Each path is a new rotation, seen through one point. The rows after it are directions, each followed by how far the rotation turns it, in degrees per step (0 if it stays put).
Each turn is a multiple of 5 degrees from 10 to 175, or 0.
Each row of a path follows its step; steps can be skipped.
path 1
step 0: 2.83,0.91,4.46,-0.84,-3.42,-2.50,-0.79,1.30,-1.56,-2.69,1.18,-1.36,-1.89,-0.29,2.08,-1.60,0.98,-4.59,-0.91,1.49,0.76,-0.88,-1.26,-1.40,1.94,-3.06,-0.06,2.47,3.96,-1.77,-1.37,-1.71,-0.04,-1.27,0.26
step 1: 0.63,5.30,3.13,-1.56,1.40,-0.71,1.32,1.43,0.46,-0.11,-5.64,-1.34,0.16,2.24,-1.16,0.67,1.36,-2.42,3.98,0.75,2.28,-1.12,-0.85,-0.64,-2.49,0.12,-3.16,-0.04,1.59,2.34,0.48,-1.80,-0.72,-0.57,-0.26
step 2: 0.94,3.37,-1.63,-4.03,-0.85,1.16,1.42,1.14,2.91,-1.18,1.03,1.55,4.75,-2.64,-3.18,3.30,0.25,-0.75,1.73,-0.88,1.44,1.85,1.50,3.63,-1.16,1.74,1.65,-1.12,2.97,1.10,-1.08,1.25,-0.25,-1.05,-0.40
step 3: -4.07,0.11,1.60,-1.90,0.74,-1.58,-3.61,-1.96,-0.54,-2.72,1.39,-1.43,-0.52,-5.28,1.54,1.08,3.18,-1.28,-3.14,-0.61,-0.16,-0.40,-0.76,3.34,-2.30,2.71,1.66,0.45,0.69,-1.52,-2.07,0.57,0.38,-2.22,-1.01
step 4: 0.73,1.22,3.95,0.44,-3.26,-2.38,-1.89,-0.58,-0.93,-0.85,-1.02,-1.61,-1.30,-0.04,-0.77,2.59,2.06,3.53,-1.96,-0.90,1.02,-1.69,-2.35,-0.54,0.81,-2.69,-3.21,0.37,-2.82,2.12,-5.16,0.84,0.66,-2.37,-0.05
step 5: 5.39,0.91,-0.17,-0.91,0.13,4.48,0.32,3.35,1.09,-1.82,-0.17,1.19,-1.34,0.83,0.52,2.01,-0.03,0.32,-1.76,0.25,1.57,-3.86,-2.77,-0.30,-3.42,-1.82,0.02,-0.38,0.50,4.35,-0.75,-0.31,-1.45,0.99,-2.68
step 6: 1.39,1.46,-2.43,-1.00,3.21,-2.23,-1.78,-1.51,1.24,1.59,-1.26,1.85,0.91,-1.81,-1.74,2.07,-1.24,-1.88,-1.93,-0.14,-0.46,-5.36,-0.04,1.59,-0.34,-1.72,0.55,-3.59,4.92,-2.37,0.28,-0.26,-2.18,0.86,-1.89
step 7: -0.31,1.13,3.45,-4.09,0.69,-2.63,-1.90,1.99,0.99,1.65,-2.03,2.46,1.21,-2.40,1.34,1.13,-0.57,0.44,-1.03,0.04,-0.93,0.51,-0.45,2.48,-0.15,-2.67,1.57,0.03,-2.31,-5.33,-2.01,-3.35,2.40,1.12,1.95
step 8: 3.58,-0.08,5.52,-1.56,-3.20,0.12,0.85,1.55,0.67,-1.75,1.36,1.70,-2.79,-0.84,2.97,-1.18,-0.90,-1.60,2.78,-1.95,0.74,0.04,-0.89,-1.30,-0.79,0.99,-1.70,1.23,1.55,-2.90,-3.76,-0.08,-1.84,-3.19,0.68
step 9: 0.71,2.07,0.11,-3.04,-0.10,0.40,-0.78,0.87,3.03,-3.52,-0.84,-2.68,-2.76,2.26,-3.41,0.32,2.14,-3.52,3.45,1.63,0.63,-2.95,-2.29,-0.55,-0.02,1.19,-3.40,-1.11,2.88,0.81,0.70,-1.26,2.11,-1.40,-0.78
step 10: 0.28,5.31,0.45,0.22,-1.99,-0.98,1.83,1.27,1.27,0.19,-0.17,-1.30,4.62,-4.28,-1.90,3.14,1.17,-0.26,-0.94,1.11,-0.65,-0.93,1.56,2.03,-1.29,-0.06,0.50,0.02,3.93,2.19,1.70,-2.74,2.97,-0.80,0.15
step 11: -1.62,1.85,2.51,-2.16,0.08,-1.70,-2.36,-1.13,-1.17,-0.59,0.37,0.91,2.08,-2.49,2.66,-1.14,3.31,0.44,-0.63,-0.16,5.04,-0.14,1.79,4.13,-4.05,-1.58,2.24,1.93,0.83,-0.27,-1.51,2.49,-0.86,-1.58,-1.46
-1.33,-0.35,0.40,-0.21,-0.76,1.36,0.93,-1.28,0.11,0.38,-0.76,0.56,-0.29,-0.21,-0.09,0.94,0.07,-0.53,-0.83,0.72,-0.13,-0.94,1.02,0.34,0.36,-0.32,1.12,0.13,0.39,-0.65,-0.08,0.38,0.99,-0.18,0.44 | 95
-1.26,-0.04,0.19,-0.47,0.18,-0.67,0.42,-1.10,0.45,0.72,-0.35,0.08,-0.41,0.71,-1.30,-0.81,0.56,0.49,-0.12,0.01,0.78,-0.32,0.14,0.40,0.43,0.20,-1.63,-0.49,-0.19,-0.16,-0.74,-1.14,-0.17,1.01,-0.99 | 135
0.05,1.24,1.54,1.33,0.98,-0.15,0.70,-0.01,-0.71,0.25,-0.33,0.11,0.63,0.23,-0.47,0.89,-1.14,0.80,-0.16,0.14,0.15,0.63,-0.20,-0.08,-0.63,-0.20,-0.54,-0.24,-0.90,-0.27,0.05,-0.36,1.55,-0.34,0.22 | 120
0.10,1.84,-1.24,-0.61,0.12,-0.03,-0.10,-0.49,-0.39,1.55,0.18,0.32,1.01,0.25,0.47,-0.15,-0.21,-0.12,0.51,-0.39,-0.85,-0.49,-0.06,1.02,-0.17,0.51,0.52,0.93,-0.33,-0.55,0.16,0.40,0.29,0.18,-1.38 | 85
-0.89,-0.18,0.21,-0.89,1.16,1.02,-0.55,0.81,0.21,-0.44,-0.73,-0.25,-0.85,0.11,0.83,-0.49,0.59,-0.39,-0.16,0.52,-0.03,-0.03,-0.59,0.37,-1.42,0.46,0.45,0.36,-1.26,0.35,0.89,-0.92,0.76,0.88,-0.15 | 170
-0.39,-0.11,0.46,-0.08,-0.80,-0.34,-0.95,-0.45,-0.36,-0.59,0.43,0.95,0.96,-0.22,0.33,0.31,0.10,0.99,-0.08,0.50,-0.14,0.19,0.13,1.57,-0.03,0.41,-0.02,-1.41,-0.02,-0.63,1.91,-0.50,-0.82,0.21,0.35 | 90
